(in the rows, 128 means zero)
Rotation paths and how fast each direction turns (deg/step):
Each turn is a multiple of 5 degrees from 10 to 175, or 0.
Each row of a path follows its step; steps can be skipped.
Path 1:
step 0: [120 133 130 113 134 133 139 130 141 125 130 133 124 113 126 139 132 134
 122 134 126 144 112 124 126 128 123]
step 1: [131 149 125 120 137 123 128 126 129 122 122 128 133 132 113 120 138 122
 115 134 136 128 121 141 121 132 128]
step 2: [126 139 124 134 127 137 121 117 132 124 131 118 135 137 130 133 127 112
 143 129 127 135 121 129 112 142 131]
step 3: [141 134 119 139 126 129 135 128 126 126 135 126 122 134 124 147 111 138
 127 137 129 130 130 130 114 125 120]
step 4: [132 125 127 112 129 130 128 125 133 127 127 139 125 143 130 125 115 134
 125 127 125 142 110 128 124 111 124]
step 5: [139 127 128 119 138 130 118 130 146 128 122 132 132 136 123 113 128 130
 131 144 127 112 123 128 120 131 126]
step 6: [126 127 120 124 126 132 112 134 125 140 117 125 123 134 133 132 125 114
 130 127 116 125 138 124 107 131 134]
step 7: [146 112 113 134 139 142 129 138 122 121 137 125 122 131 133 139 131 126
 123 126 117 128 131 128 126 123 128]
step 8: [134 126 118 126 139 127 131 129 127 139 136 132 128 128 124 105 120 132
 130 122 116 142 133 130 134 116 126]
step 9: [123 124 132 120 131 139 123 142 143 136 135 138 132 113 119 122 127 125
 135 144 119 129 128 128 135 137 128]
step 10: [124 137 122 120 119 129 130 143 121 132 121 121 124 115 122 129 142 118
 122 135 119 128 136 144 118 124 128]
step 11: [135 126 120 133 125 139 127 128 119 113 135 130 142 125 134 128 134 110
 129 119 126 139 127 144 129 132 123]
Speeds:
[127 127 127 130 127 128 137 129 129 130 125 129 127 131 125 128 121 127
 129 131 124 129 125 125 136 126 125]  80
[131 125 126 126 130 127 130 131 127 125 127 123 130 134 128 123 132 128
 126 123 132 130 122 134 132 125 128]  110
[126 131 133 122 129 128 128 134 123 125 123 130 130 130 123 125 131 129
 132 131 127 127 127 124 127 131 131]  85
[130 121 126 125 133 129 126 130 129 132 126 128 125 132 133 126 127 130
 126 126 125 123 132 122 129 128 130]  35
[131 131 124 134 125 132 127 127 127 124 120 126 130 127 127 128 130 122
 124 125 126 127 128 124 128 129 130]  80
Path 2:
step 0: [125 133 133 143 137 132 122 117 135 133 107 127 125 121 131 143 125 124
 125 120 132 136 135 130 121 134 123]
step 1: [120 144 123 119 140 125 137 129 129 116 113 124 126 117 118 129 135 127
 128 129 129 137 140 124 124 136 128]
step 2: [121 136 128 114 136 124 139 130 127 122 119 131 141 136 141 139 128 119
 135 123 123 130 132 131 140 139 134]
step 3: [131 141 125 125 129 144 143 135 125 119 130 138 137 131 126 130 123 112
 123 127 127 115 119 136 123 133 131]
step 4: [127 130 127 136 120 130 126 132 137 133 130 130 145 122 129 140 114 114
 112 132 122 122 137 136 127 128 124]
step 5: [135 135 125 132 135 125 128 133 128 142 118 129 132 109 115 137 122 129
 132 132 136 115 139 134 121 128 132]
step 6: [128 134 126 124 128 112 123 130 140 124 119 123 130 118 126 136 145 124
 133 132 122 116 138 131 133 132 143]
step 7: [133 124 125 125 130 131 131 123 133 125 106 141 127 136 131 138 143 118
 135 119 132 119 121 133 122 125 137]
step 8: [121 127 121 122 127 139 131 135 132 117 118 133 121 135 126 137 135 112
 110 140 125 129 131 129 121 123 126]
step 9: [128 127 122 125 138 135 138 129 129 142 117 129 119 128 140 145 114 124
 118 133 130 132 138 133 132 129 124]
step 10: [129 142 129 127 139 134 135 133 127 128 129 127 115 109 126 136 126 130
 119 131 118 125 129 135 131 146 137]
step 11: [124 131 136 137 135 125 130 122 142 123 122 124 135 120 136 136 128 121
 128 108 121 127 129 137 128 144 132]
Speeds:
[125 126 126 124 131 125 129 132 126 131 125 125 128 125 125 128 124 131
 127 132 133 131 137 126 128 125 124]  90
[125 139 130 130 127 128 129 126 124 127 131 127 135 132 125 127 125 131
 128 124 129 129 131 129 129 130 126]  35
[133 125 129 127 127 127 127 130 129 130 135 127 128 133 126 128 132 134
 131 129 128 132 126 127 127 130 120]  0
[125 131 127 126 125 127 125 131 129 121 133 127 127 125 124 126 133 127
 122 133 122 129 130 126 129 129 130]  160
[125 131 130 133 129 120 129 127 128 129 130 130 127 121 132 132 129 132
 129 128 128 130 127 126 121 127 130]  70
Path 3:
step 0: [141 138 120 134 128 110 131 141 127 114 130 133 119 137 120 127 131 115
 116 132 128 127 119 129 129 134 123]
step 1: [133 137 125 119 138 125 134 134 132 133 138 139 125 129 133 142 138 119
 115 131 131 136 130 127 119 131 149]
step 2: [138 139 126 139 114 139 136 142 123 132 132 120 127 118 123 137 131 134
 126 132 125 131 123 127 116 117 142]
step 3: [131 139 138 112 118 137 142 122 117 123 122 124 132 133 118 142 137 124
 126 117 126 124 122 134 132 121 126]
step 4: [126 126 111 129 128 143 136 122 112 121 116 137 142 134 139 131 126 124
 126 120 126 127 135 136 122 120 130]
step 5: [124 122 119 130 126 133 136 113 121 134 120 129 124 125 122 119 125 122
 109 139 123 134 126 121 126 110 115]
step 6: [119 128 123 112 120 119 127 132 135 139 118 116 130 128 136 120 129 122
 110 126 129 128 137 137 120 127 121]
step 7: [126 143 129 134 133 116 126 141 124 135 137 126 133 140 128 116 131 129
 123 131 117 120 147 130 125 118 120]
step 8: [122 132 131 122 140 125 141 139 127 133 142 131 128 140 118 119 134 139
 126 127 126 146 122 137 121 132 121]
step 9: [127 142 108 122 134 130 133 143 128 119 120 123 128 125 115 128 130 137
 127 137 122 128 127 130 129 145 136]
step 10: [120 143 139 128 123 136 127 133 124 118 123 137 131 128 122 129 137 112
 122 137 118 139 126 116 125 138 136]
step 11: [139 129 121 134 117 129 137 129 123 121 135 125 133 128 135 120 132 114
 119 116 123 129 110 130 117 136 140]
Speeds:
[124 129 126 130 131 127 124 126 125 127 123 128 124 128 131 127 123 120
 123 131 128 130 123 128 131 130 130]  70
[128 125 123 129 125 130 127 134 129 128 126 126 131 127 135 127 125 131
 129 124 131 131 128 134 123 132 131]  155
[132 127 128 127 126 129 120 130 130 135 130 132 127 125 128 124 132 124
 124 127 128 123 125 129 125 127 129]  70
[131 127 133 134 122 132 128 129 127 128 130 130 124 130 126 123 124 130
 127 128 127 136 126 127 127 125 125]  130
[130 128 126 128 127 136 129 129 133 125 128 125 129 133 130 131 131 125
 129 126 129 128 123 122 130 123 133]  40
